500 stands for zero in the data rows.
What is the hidden score of each row? Scores go from 0 to 40, and 20 is about the middle. The score is a weighted sum of the row's numbers plus the product of two more (or one squared), each taken from its middle value.
np.array([520, 491, 470, 523, 485, 552, 485, 580, 493, 486, 466, 530, 543, 546, 505, 486, 474, 526, 485, 530, 497, 513]) -> 23
np.array([439, 399, 479, 521, 437, 511, 457, 456, 534, 400, 519, 593, 446, 438, 488, 492, 485, 425, 370, 422, 572, 547]) -> 20
np.array([572, 642, 479, 381, 351, 324, 462, 610, 260, 608, 528, 639, 660, 479, 641, 442, 442, 609, 588, 724, 418, 459]) -> 26
np.array([519, 632, 416, 661, 516, 459, 339, 507, 589, 464, 393, 630, 502, 547, 578, 412, 356, 515, 449, 440, 473, 725]) -> 17
np.array([309, 630, 383, 577, 628, 584, 324, 688, 476, 358, 562, 552, 490, 516, 530, 473, 474, 428, 546, 408, 747, 499]) -> 13
np.array([627, 560, 460, 519, 488, 451, 389, 561, 365, 484, 543, 458, 619, 463, 463, 334, 552, 556, 450, 446, 435, 641]) -> 26
np.array([551, 573, 414, 606, 373, 595, 576, 640, 439, 590, 497, 385, 400, 541, 465, 410, 181, 566, 665, 591, 457, 412]) -> 29
np.array([395, 731, 424, 630, 606, 439, 274, 533, 711, 510, 509, 770, 596, 570, 533, 492, 440, 589, 316, 592, 564, 740]) -> 20
np.array([500, 500, 462, 526, 373, 419, 445, 461, 502, 513, 497, 568, 646, 429, 535, 458, 749, 408, 419, 531, 483, 590]) -> 27
np.array([368, 325, 500, 523, 452, 587, 524, 379, 405, 539, 516, 521, 483, 328, 472, 482, 777, 346, 422, 426, 534, 525]) -> 21
np.array([512, 406, 465, 488, 492, 508, 368, 494, 558, 631, 479, 629, 654, 570, 435, 505, 497, 528, 420, 538, 454, 534]) -> 24
np.array([733, 529, 526, 342, 347, 423, 562, 536, 414, 435, 379, 443, 620, 505, 612, 311, 596, 531, 584, 478, 501, 288]) -> 23
np.array([555, 454, 517, 486, 449, 413, 492, 458, 475, 523, 507, 571, 631, 488, 564, 450, 754, 366, 482, 456, 494, 584]) -> 24
np.array([524, 361, 503, 504, 678, 563, 403, 514, 610, 404, 524, 543, 501, 484, 353, 462, 636, 388, 515, 448, 555, 333]) -> 19
np.array([519, 425, 584, 461, 547, 469, 484, 373, 552, 475, 434, 456, 537, 434, 470, 403, 710, 401, 460, 394, 647, 438]) -> 22
np.array([563, 772, 615, 506, 566, 446, 458, 457, 552, 463, 561, 488, 559, 462, 585, 426, 507, 548, 489, 590, 663, 415]) -> 23
np.array([369, 672, 309, 713, 582, 534, 366, 435, 801, 546, 341, 614, 467, 688, 430, 692, 309, 509, 332, 506, 355, 805]) -> 14
np.array([508, 485, 452, 626, 423, 462, 455, 578, 488, 546, 499, 529, 601, 519, 388, 487, 465, 512, 546, 584, 532, 504]) -> 19
np.array([358, 273, 363, 387, 484, 566, 392, 194, 668, 674, 356, 292, 386, 528, 608, 702, 465, 556, 842, 687, 660, 560]) -> 13
np.array([394, 257, 474, 550, 489, 537, 590, 571, 521, 444, 581, 538, 407, 466, 517, 633, 427, 457, 603, 565, 433, 559]) -> 19
np.array([561, 524, 491, 546, 463, 539, 517, 482, 509, 487, 538, 510, 505, 511, 478, 433, 458, 498, 489, 502, 546, 542]) -> 25
np.array([701, 561, 542, 476, 473, 344, 443, 451, 458, 417, 614, 425, 591, 499, 482, 382, 640, 412, 405, 414, 492, 658]) -> 26
np.array([634, 293, 577, 286, 488, 366, 643, 436, 671, 637, 453, 553, 427, 393, 674, 460, 746, 463, 398, 497, 475, 556]) -> 32
np.array([408, 535, 439, 511, 556, 514, 355, 396, 489, 330, 490, 416, 385, 504, 482, 462, 481, 443, 349, 377, 682, 538]) -> 17
np.array([518, 482, 656, 470, 424, 544, 576, 494, 511, 446, 609, 431, 535, 455, 463, 433, 484, 512, 561, 537, 620, 387]) -> 27
np.array([545, 600, 513, 579, 564, 476, 681, 699, 431, 634, 434, 420, 613, 693, 444, 513, 560, 580, 827, 581, 290, 353]) -> 19
np.array([459, 395, 488, 678, 525, 415, 458, 455, 419, 586, 435, 576, 516, 605, 485, 491, 483, 493, 491, 543, 435, 432]) -> 14
np.array([485, 446, 580, 374, 539, 639, 502, 452, 450, 625, 636, 269, 442, 534, 512, 684, 538, 232, 679, 446, 432, 437]) -> 30
np.array([745, 624, 526, 506, 458, 405, 389, 538, 329, 517, 602, 565, 663, 460, 477, 328, 610, 619, 431, 543, 408, 595]) -> 29
np.array([424, 485, 457, 541, 452, 563, 400, 515, 541, 464, 512, 624, 475, 491, 488, 529, 424, 503, 346, 498, 580, 542]) -> 20
np.array([358, 559, 512, 382, 580, 438, 775, 636, 484, 513, 425, 400, 525, 547, 536, 643, 503, 439, 509, 505, 359, 530]) -> 23
np.array([618, 510, 595, 365, 451, 541, 524, 461, 477, 478, 516, 515, 549, 433, 718, 526, 583, 388, 481, 528, 593, 421]) -> 26
np.array([674, 426, 514, 320, 366, 439, 571, 508, 634, 678, 513, 515, 523, 445, 561, 466, 593, 435, 500, 493, 352, 567]) -> 21
np.array([251, 375, 448, 444, 330, 663, 539, 465, 557, 436, 474, 485, 335, 352, 522, 652, 410, 461, 425, 572, 678, 323]) -> 19
np.array([548, 458, 515, 532, 468, 550, 460, 453, 595, 459, 456, 445, 472, 479, 468, 485, 501, 449, 501, 465, 567, 565]) -> 20
np.array([565, 482, 553, 443, 562, 416, 476, 411, 523, 455, 518, 417, 500, 562, 419, 459, 596, 429, 466, 452, 579, 357]) -> 20
np.array([482, 472, 488, 600, 453, 490, 458, 479, 470, 570, 478, 657, 571, 569, 468, 503, 515, 587, 393, 605, 446, 515]) -> 22
np.array([733, 598, 413, 504, 396, 367, 348, 568, 379, 557, 518, 568, 672, 448, 626, 326, 610, 479, 439, 512, 390, 628]) -> 28
np.array([801, 537, 533, 416, 413, 476, 428, 521, 514, 642, 575, 486, 641, 403, 494, 327, 606, 562, 505, 477, 342, 585]) -> 28
np.array([391, 400, 411, 483, 463, 584, 439, 371, 553, 406, 536, 534, 485, 443, 468, 471, 430, 477, 408, 296, 707, 570]) -> 25
np.array([672, 436, 526, 420, 220, 629, 573, 616, 435, 642, 435, 461, 604, 472, 606, 632, 315, 547, 616, 768, 199, 232]) -> 25
np.array([642, 641, 526, 213, 835, 366, 977, 519, 411, 394, 292, 310, 238, 711, 495, 638, 226, 710, 472, 664, 370, 421]) -> 14
np.array([709, 661, 487, 521, 449, 459, 541, 572, 497, 747, 375, 841, 668, 694, 447, 568, 326, 567, 399, 437, 219, 584]) -> 29
np.array([596, 406, 611, 223, 657, 557, 712, 388, 415, 550, 442, 412, 365, 499, 693, 567, 575, 445, 373, 393, 459, 432]) -> 14
np.array([526, 654, 442, 617, 606, 508, 645, 690, 418, 530, 549, 515, 498, 685, 466, 564, 478, 546, 708, 554, 483, 498]) -> 15
np.array([441, 579, 442, 480, 453, 561, 410, 600, 537, 546, 592, 427, 666, 455, 544, 512, 556, 505, 574, 509, 559, 643]) -> 19
np.array([466, 343, 569, 527, 414, 493, 563, 548, 500, 541, 517, 357, 532, 406, 463, 480, 454, 576, 590, 604, 394, 389]) -> 23
np.array([361, 608, 530, 694, 574, 376, 319, 376, 445, 433, 483, 667, 563, 520, 478, 513, 387, 538, 298, 530, 467, 605]) -> 16
np.array([327, 232, 565, 516, 666, 427, 737, 418, 732, 436, 444, 333, 185, 495, 298, 344, 391, 468, 572, 243, 853, 422]) -> 15
np.array([590, 458, 474, 399, 385, 410, 379, 464, 516, 534, 479, 563, 732, 416, 611, 464, 887, 440, 420, 520, 437, 571]) -> 34
np.array([454, 448, 446, 624, 581, 532, 641, 445, 619, 396, 249, 576, 189, 487, 414, 690, 369, 401, 519, 521, 582, 394]) -> 3
np.array([531, 353, 503, 458, 476, 608, 464, 380, 338, 506, 188, 509, 559, 524, 541, 322, 433, 629, 573, 444, 405, 298]) -> 8
np.array([473, 541, 441, 451, 413, 571, 403, 556, 517, 565, 566, 534, 688, 474, 499, 418, 527, 558, 436, 485, 470, 609]) -> 30
np.array([523, 354, 500, 305, 742, 507, 522, 319, 551, 498, 439, 560, 365, 535, 652, 576, 585, 567, 468, 474, 511, 474]) -> 8
np.array([553, 498, 568, 534, 487, 389, 665, 613, 471, 573, 556, 392, 542, 533, 525, 429, 553, 560, 711, 514, 392, 415]) -> 20
np.array([471, 453, 587, 485, 510, 612, 720, 561, 427, 445, 557, 178, 388, 399, 425, 482, 554, 469, 717, 497, 599, 299]) -> 19
np.array([271, 425, 554, 761, 570, 539, 472, 449, 458, 472, 521, 616, 469, 546, 294, 388, 267, 680, 369, 444, 571, 384]) -> 19
np.array([647, 564, 345, 390, 431, 559, 420, 614, 499, 663, 434, 616, 607, 466, 581, 593, 574, 606, 602, 735, 380, 509]) -> 26
np.array([547, 767, 548, 468, 510, 586, 516, 491, 416, 458, 517, 386, 489, 574, 459, 518, 404, 494, 538, 469, 509, 392]) -> 33
np.array([422, 607, 651, 453, 387, 659, 668, 484, 581, 494, 422, 313, 540, 566, 390, 410, 427, 523, 540, 472, 742, 20]) -> 29
np.array([495, 503, 569, 543, 567, 431, 489, 586, 275, 918, 642, 636, 861, 642, 575, 408, 365, 569, 869, 566, 440, 484]) -> 30
np.array([559, 399, 464, 512, 455, 493, 270, 417, 510, 446, 513, 316, 511, 477, 488, 420, 600, 597, 628, 501, 544, 466]) -> 16
np.array([425, 260, 680, 332, 785, 756, 796, 455, 279, 432, 612, 284, 179, 306, 410, 569, 520, 458, 565, 416, 670, 126]) -> 20
np.array([687, 689, 425, 362, 370, 383, 533, 489, 593, 690, 427, 176, 557, 419, 371, 151, 807, 334, 471, 208, 658, 285]) -> 22
np.array([460, 437, 640, 505, 775, 630, 570, 823, 632, 230, 302, 458, 548, 562, 408, 636, 598, 405, 449, 481, 467, 252]) -> 13
np.array([450, 623, 507, 609, 281, 448, 404, 430, 432, 577, 489, 446, 751, 348, 378, 275, 699, 508, 554, 410, 658, 414]) -> 23
np.array([268, 532, 421, 729, 640, 472, 390, 457, 456, 295, 402, 347, 389, 588, 470, 383, 344, 517, 548, 442, 706, 451]) -> 14
np.array([420, 646, 314, 609, 432, 495, 420, 625, 635, 542, 363, 643, 582, 656, 439, 594, 250, 631, 571, 615, 485, 513]) -> 20
np.array([414, 591, 559, 663, 349, 609, 324, 490, 532, 437, 464, 569, 432, 399, 594, 313, 325, 574, 327, 457, 530, 657]) -> 20
np.array([500, 550, 496, 525, 412, 544, 602, 617, 421, 487, 542, 498, 556, 482, 542, 431, 390, 590, 576, 607, 431, 504]) -> 28
np.array([354, 401, 522, 639, 514, 499, 582, 315, 525, 515, 437, 582, 395, 498, 389, 568, 420, 496, 291, 369, 431, 634]) -> 15
np.array([449, 466, 404, 482, 582, 525, 458, 435, 582, 468, 437, 463, 405, 508, 501, 594, 450, 416, 489, 409, 493, 592]) -> 15
np.array([561, 639, 466, 534, 501, 411, 367, 388, 522, 465, 373, 527, 623, 578, 505, 342, 525, 566, 415, 398, 594, 489]) -> 22
np.array([439, 600, 451, 463, 494, 471, 331, 335, 623, 422, 710, 517, 361, 388, 536, 620, 479, 341, 222, 454, 630, 683]) -> 17
np.array([476, 483, 323, 404, 276, 208, 472, 326, 261, 776, 564, 512, 445, 552, 682, 470, 384, 512, 672, 611, 523, 647]) -> 18
np.array([608, 587, 443, 492, 408, 434, 377, 450, 604, 554, 404, 766, 550, 543, 630, 579, 414, 221, 420, 381, 406, 672]) -> 20
np.array([389, 512, 458, 642, 574, 514, 462, 548, 492, 364, 464, 434, 487, 544, 472, 445, 407, 496, 473, 459, 605, 502]) -> 19
np.array([513, 412, 553, 599, 693, 378, 690, 493, 513, 466, 359, 441, 336, 602, 415, 613, 567, 487, 708, 616, 454, 370]) -> 8
np.array([567, 284, 401, 490, 246, 244, 627, 493, 442, 668, 430, 496, 439, 439, 553, 182, 577, 488, 479, 477, 431, 483]) -> 17
np.array([471, 498, 455, 487, 440, 516, 382, 394, 563, 373, 532, 527, 427, 434, 509, 481, 446, 421, 292, 410, 657, 584]) -> 22
np.array([141, 481, 447, 463, 572, 729, 475, 607, 636, 473, 334, 509, 453, 620, 489, 695, 357, 508, 577, 586, 582, 387]) -> 17
np.array([285, 404, 622, 521, 709, 552, 672, 362, 646, 372, 599, 378, 239, 557, 404, 597, 338, 518, 586, 240, 716, 498]) -> 15
np.array([459, 514, 492, 519, 667, 654, 516, 493, 717, 333, 439, 359, 424, 500, 455, 470, 590, 431, 456, 397, 613, 518]) -> 18
np.array([540, 352, 555, 538, 326, 563, 480, 435, 380, 604, 504, 518, 382, 474, 461, 487, 529, 362, 388, 408, 431, 365]) -> 14
np.array([502, 496, 447, 537, 465, 540, 378, 515, 442, 553, 496, 567, 412, 562, 476, 529, 285, 610, 647, 597, 502, 479]) -> 18
np.array([462, 573, 465, 433, 515, 525, 617, 529, 446, 475, 623, 438, 346, 461, 461, 599, 511, 440, 614, 477, 650, 586]) -> 17
np.array([417, 365, 587, 441, 518, 545, 672, 431, 461, 546, 633, 266, 364, 391, 394, 411, 388, 527, 602, 434, 591, 331]) -> 25
np.array([478, 512, 476, 445, 470, 546, 509, 519, 529, 589, 519, 503, 524, 513, 495, 528, 523, 449, 480, 498, 534, 517]) -> 22
np.array([871, 448, 559, 280, 435, 458, 459, 623, 507, 706, 567, 838, 539, 429, 676, 544, 619, 454, 250, 584, 144, 607]) -> 18
np.array([575, 462, 675, 404, 364, 560, 760, 510, 305, 590, 650, 310, 545, 385, 535, 505, 608, 483, 589, 633, 440, 258]) -> 30
np.array([422, 531, 496, 649, 432, 514, 477, 410, 326, 563, 418, 485, 540, 416, 534, 376, 407, 703, 570, 546, 403, 575]) -> 21
np.array([580, 344, 548, 354, 633, 408, 419, 513, 628, 416, 551, 493, 470, 557, 427, 594, 665, 199, 491, 435, 523, 399]) -> 15
np.array([560, 480, 251, 470, 490, 609, 339, 494, 592, 782, 521, 586, 576, 431, 440, 607, 530, 573, 399, 407, 273, 793]) -> 19
np.array([383, 479, 470, 471, 436, 594, 562, 493, 476, 484, 433, 504, 440, 527, 460, 543, 472, 543, 571, 454, 571, 343]) -> 16
np.array([509, 417, 388, 584, 697, 546, 300, 427, 664, 455, 505, 482, 334, 583, 358, 551, 482, 437, 556, 378, 583, 563]) -> 7
np.array([672, 657, 465, 564, 503, 431, 712, 574, 455, 400, 428, 417, 262, 529, 428, 639, 286, 574, 541, 683, 546, 367]) -> 16
np.array([389, 696, 501, 605, 484, 489, 467, 644, 295, 319, 550, 562, 602, 531, 546, 357, 507, 671, 499, 641, 674, 338]) -> 31
np.array([616, 541, 541, 308, 498, 643, 602, 510, 336, 595, 614, 346, 512, 485, 501, 709, 545, 463, 655, 524, 443, 382]) -> 24
np.array([508, 591, 404, 587, 433, 468, 485, 543, 519, 493, 519, 412, 607, 462, 419, 500, 595, 388, 556, 499, 499, 568]) -> 21
np.array([371, 353, 613, 571, 574, 544, 431, 355, 548, 443, 417, 374, 476, 480, 468, 457, 396, 557, 559, 448, 490, 359]) -> 17
np.array([395, 587, 522, 659, 462, 579, 527, 512, 389, 455, 496, 534, 516, 551, 477, 506, 404, 504, 389, 420, 476, 601]) -> 23
np.array([602, 243, 433, 549, 363, 425, 542, 518, 497, 523, 302, 539, 469, 483, 494, 165, 591, 584, 552, 388, 493, 500]) -> 18
np.array([790, 501, 537, 161, 480, 583, 666, 655, 614, 676, 561, 665, 447, 468, 584, 609, 579, 494, 360, 530, 412, 577]) -> 27
np.array([499, 505, 423, 689, 459, 491, 364, 572, 512, 526, 462, 584, 557, 579, 455, 462, 451, 524, 363, 513, 455, 567]) -> 16
np.array([730, 454, 526, 229, 312, 557, 510, 479, 576, 658, 544, 609, 567, 354, 521, 546, 536, 470, 425, 498, 393, 510]) -> 26
np.array([285, 448, 396, 499, 512, 721, 562, 610, 642, 539, 344, 571, 369, 545, 478, 771, 208, 506, 545, 548, 644, 398]) -> 15
np.array([433, 418, 625, 511, 596, 457, 532, 332, 560, 479, 432, 312, 552, 478, 420, 404, 426, 548, 544, 464, 527, 244]) -> 22
np.array([462, 419, 538, 486, 374, 591, 497, 489, 534, 477, 634, 510, 415, 343, 525, 409, 466, 480, 324, 469, 626, 498]) -> 28
np.array([511, 465, 487, 570, 440, 461, 531, 545, 549, 509, 491, 423, 552, 561, 474, 466, 535, 500, 553, 498, 462, 550]) -> 20
np.array([562, 410, 334, 407, 416, 624, 495, 511, 497, 651, 306, 615, 584, 449, 388, 490, 567, 528, 489, 422, 345, 601]) -> 21
np.array([569, 531, 492, 285, 664, 485, 669, 585, 569, 405, 581, 631, 322, 579, 608, 688, 650, 284, 377, 414, 638, 552]) -> 18
np.array([484, 513, 470, 403, 521, 467, 371, 333, 550, 383, 557, 490, 367, 430, 525, 522, 560, 386, 298, 382, 577, 600]) -> 15
np.array([648, 414, 584, 362, 557, 477, 398, 533, 603, 380, 595, 514, 375, 524, 725, 376, 659, 508, 422, 526, 608, 393]) -> 27
np.array([463, 405, 512, 281, 656, 424, 555, 536, 695, 314, 588, 259, 417, 586, 465, 555, 734, 281, 720, 428, 605, 442]) -> 17
np.array([541, 411, 516, 309, 707, 490, 450, 430, 578, 458, 462, 505, 467, 519, 552, 604, 555, 428, 462, 474, 510, 434]) -> 16
np.array([904, 511, 550, 231, 293, 565, 639, 545, 587, 794, 570, 611, 700, 363, 505, 558, 568, 518, 521, 505, 259, 598]) -> 35
np.array([500, 594, 411, 425, 600, 464, 597, 476, 485, 591, 442, 305, 548, 621, 508, 509, 367, 757, 587, 649, 332, 433]) -> 22
np.array([563, 465, 555, 491, 376, 477, 612, 472, 522, 523, 393, 519, 468, 380, 472, 480, 572, 420, 441, 489, 493, 380]) -> 19
np.array([488, 621, 576, 355, 573, 452, 678, 595, 531, 251, 487, 316, 460, 493, 601, 426, 636, 512, 774, 575, 699, 423]) -> 24
np.array([519, 498, 496, 542, 472, 509, 483, 509, 486, 510, 441, 482, 555, 479, 547, 439, 464, 615, 509, 571, 493, 421]) -> 24
np.array([456, 428, 425, 701, 627, 555, 555, 534, 449, 357, 429, 549, 384, 558, 356, 418, 448, 708, 606, 514, 641, 303]) -> 22
np.array([150, 213, 604, 650, 858, 482, 549, 451, 637, 312, 533, 432, 344, 646, 214, 561, 320, 444, 695, 273, 768, 359]) -> 10
np.array([508, 582, 482, 615, 369, 545, 431, 444, 404, 610, 459, 462, 644, 416, 580, 382, 389, 638, 516, 507, 391, 578]) -> 27
np.array([532, 675, 449, 295, 550, 454, 542, 576, 543, 336, 565, 236, 491, 479, 623, 485, 714, 438, 762, 548, 609, 579]) -> 23
np.array([675, 599, 312, 408, 363, 386, 441, 558, 329, 634, 388, 593, 671, 522, 599, 473, 646, 543, 480, 631, 276, 480]) -> 18
np.array([581, 488, 504, 586, 385, 379, 432, 317, 412, 589, 463, 361, 575, 381, 627, 322, 509, 596, 483, 511, 287, 576]) -> 18
np.array([537, 668, 476, 502, 474, 591, 447, 448, 392, 420, 416, 568, 562, 550, 454, 455, 570, 569, 397, 405, 659, 505]) -> 23
np.array([501, 376, 571, 380, 619, 465, 345, 386, 694, 348, 636, 517, 384, 575, 471, 645, 666, 235, 283, 439, 612, 545]) -> 13
np.array([364, 653, 511, 844, 440, 649, 638, 538, 300, 257, 310, 607, 434, 435, 448, 487, 274, 762, 466, 578, 443, 582]) -> 20
np.array([382, 532, 564, 436, 434, 609, 334, 691, 365, 577, 704, 655, 821, 419, 524, 274, 743, 633, 483, 541, 462, 519]) -> 34
np.array([112, 300, 453, 606, 602, 583, 486, 357, 632, 375, 322, 562, 445, 508, 542, 575, 642, 422, 459, 430, 630, 466]) -> 9
np.array([542, 516, 437, 589, 467, 528, 441, 515, 451, 570, 451, 643, 536, 535, 471, 492, 434, 539, 396, 483, 489, 551]) -> 20
np.array([534, 320, 517, 323, 525, 454, 325, 402, 549, 405, 605, 569, 518, 474, 384, 516, 697, 269, 295, 420, 648, 494]) -> 25
np.array([649, 436, 431, 444, 554, 253, 594, 464, 430, 421, 459, 527, 309, 684, 423, 565, 445, 529, 539, 702, 442, 356]) -> 8
np.array([696, 427, 525, 423, 364, 521, 607, 476, 576, 624, 372, 565, 440, 431, 489, 569, 491, 514, 517, 565, 372, 454]) -> 17
np.array([501, 469, 517, 538, 430, 550, 589, 553, 423, 527, 566, 408, 461, 455, 482, 446, 493, 506, 556, 505, 524, 445]) -> 22
np.array([492, 422, 592, 618, 553, 519, 464, 442, 392, 578, 467, 622, 662, 495, 425, 411, 540, 758, 218, 593, 332, 384]) -> 35
np.array([410, 388, 405, 456, 424, 269, 457, 301, 263, 668, 486, 623, 518, 540, 593, 562, 615, 428, 524, 521, 355, 606]) -> 5
np.array([314, 349, 444, 536, 353, 626, 466, 492, 482, 611, 277, 651, 460, 549, 535, 630, 310, 597, 552, 589, 491, 392]) -> 13
np.array([896, 364, 676, 143, 484, 639, 658, 532, 608, 717, 502, 669, 547, 414, 590, 585, 580, 468, 385, 499, 240, 534]) -> 25
np.array([528, 546, 549, 506, 592, 462, 628, 595, 486, 590, 415, 369, 571, 620, 476, 558, 466, 476, 746, 559, 350, 414]) -> 24
np.array([371, 423, 471, 540, 594, 438, 494, 443, 397, 540, 418, 398, 661, 571, 390, 416, 494, 860, 535, 644, 334, 393]) -> 26
np.array([486, 513, 460, 526, 539, 548, 476, 675, 613, 373, 518, 573, 463, 481, 522, 521, 451, 458, 450, 501, 533, 623]) -> 20
np.array([509, 569, 462, 488, 622, 554, 548, 656, 740, 145, 392, 312, 527, 628, 519, 436, 808, 416, 563, 396, 597, 646]) -> 19
np.array([561, 474, 405, 624, 502, 587, 330, 463, 495, 433, 504, 477, 480, 560, 515, 441, 511, 539, 603, 491, 632, 502]) -> 17
np.array([615, 694, 343, 586, 209, 460, 489, 593, 245, 617, 357, 567, 635, 404, 634, 307, 554, 772, 427, 668, 302, 534]) -> 28
np.array([344, 312, 663, 547, 842, 501, 560, 336, 734, 360, 444, 385, 416, 727, 358, 466, 415, 627, 535, 284, 649, 498]) -> 17
np.array([378, 332, 395, 436, 397, 544, 482, 374, 476, 523, 519, 637, 371, 319, 547, 564, 460, 448, 361, 540, 619, 438]) -> 22
np.array([404, 467, 377, 747, 491, 523, 518, 586, 481, 526, 472, 646, 475, 388, 632, 534, 320, 622, 562, 613, 431, 753]) -> 23
np.array([393, 289, 572, 533, 460, 612, 662, 507, 382, 515, 627, 356, 344, 401, 368, 537, 403, 493, 651, 502, 589, 349]) -> 19
np.array([527, 612, 613, 518, 529, 446, 337, 416, 311, 311, 641, 529, 641, 561, 483, 394, 651, 418, 426, 391, 524, 622]) -> 29
np.array([582, 503, 597, 785, 600, 526, 447, 624, 482, 809, 469, 499, 600, 653, 452, 405, 578, 655, 860, 619, 290, 418]) -> 1
np.array([414, 547, 565, 511, 574, 680, 280, 374, 348, 450, 455, 541, 582, 604, 491, 623, 431, 566, 566, 555, 350, 464]) -> 30
np.array([393, 408, 611, 576, 496, 544, 564, 469, 505, 404, 558, 413, 380, 486, 446, 459, 404, 459, 517, 440, 638, 527]) -> 20
np.array([550, 751, 705, 481, 609, 688, 423, 403, 340, 416, 498, 699, 554, 481, 409, 688, 366, 561, 424, 456, 432, 531]) -> 38
np.array([496, 480, 543, 452, 407, 483, 510, 501, 417, 505, 450, 443, 528, 384, 555, 434, 496, 549, 581, 562, 542, 392]) -> 24
np.array([504, 573, 522, 569, 511, 509, 518, 505, 568, 469, 570, 467, 469, 520, 514, 560, 532, 386, 482, 468, 601, 590]) -> 14
np.array([507, 449, 412, 503, 400, 482, 441, 427, 506, 501, 504, 547, 495, 447, 513, 471, 429, 542, 424, 477, 472, 510]) -> 20
np.array([443, 458, 516, 533, 639, 512, 482, 490, 482, 442, 507, 531, 460, 521, 563, 475, 477, 552, 480, 474, 586, 483]) -> 20
np.array([618, 558, 543, 327, 408, 572, 644, 726, 626, 555, 574, 722, 612, 479, 563, 736, 402, 568, 530, 631, 648, 536]) -> 26
np.array([456, 567, 465, 517, 557, 340, 382, 340, 621, 476, 410, 435, 613, 603, 485, 415, 505, 710, 448, 541, 416, 601]) -> 20
np.array([581, 501, 598, 513, 584, 547, 240, 446, 698, 399, 434, 577, 534, 586, 585, 324, 420, 612, 510, 505, 491, 477]) -> 16
np.array([154, 559, 422, 700, 756, 358, 326, 470, 372, 271, 520, 494, 432, 636, 442, 441, 789, 494, 392, 450, 604, 552]) -> 11
np.array([423, 422, 419, 537, 516, 515, 561, 672, 525, 497, 573, 542, 432, 538, 535, 673, 322, 532, 658, 656, 352, 565]) -> 17
np.array([498, 434, 508, 560, 592, 363, 601, 624, 451, 733, 394, 385, 690, 675, 464, 515, 702, 643, 690, 611, 250, 425]) -> 16
np.array([577, 278, 599, 245, 498, 472, 489, 569, 770, 621, 671, 633, 547, 464, 478, 895, 629, 276, 432, 616, 348, 597]) -> 17
np.array([551, 613, 335, 380, 345, 536, 286, 592, 349, 829, 714, 546, 800, 562, 604, 466, 492, 564, 607, 512, 306, 686]) -> 33
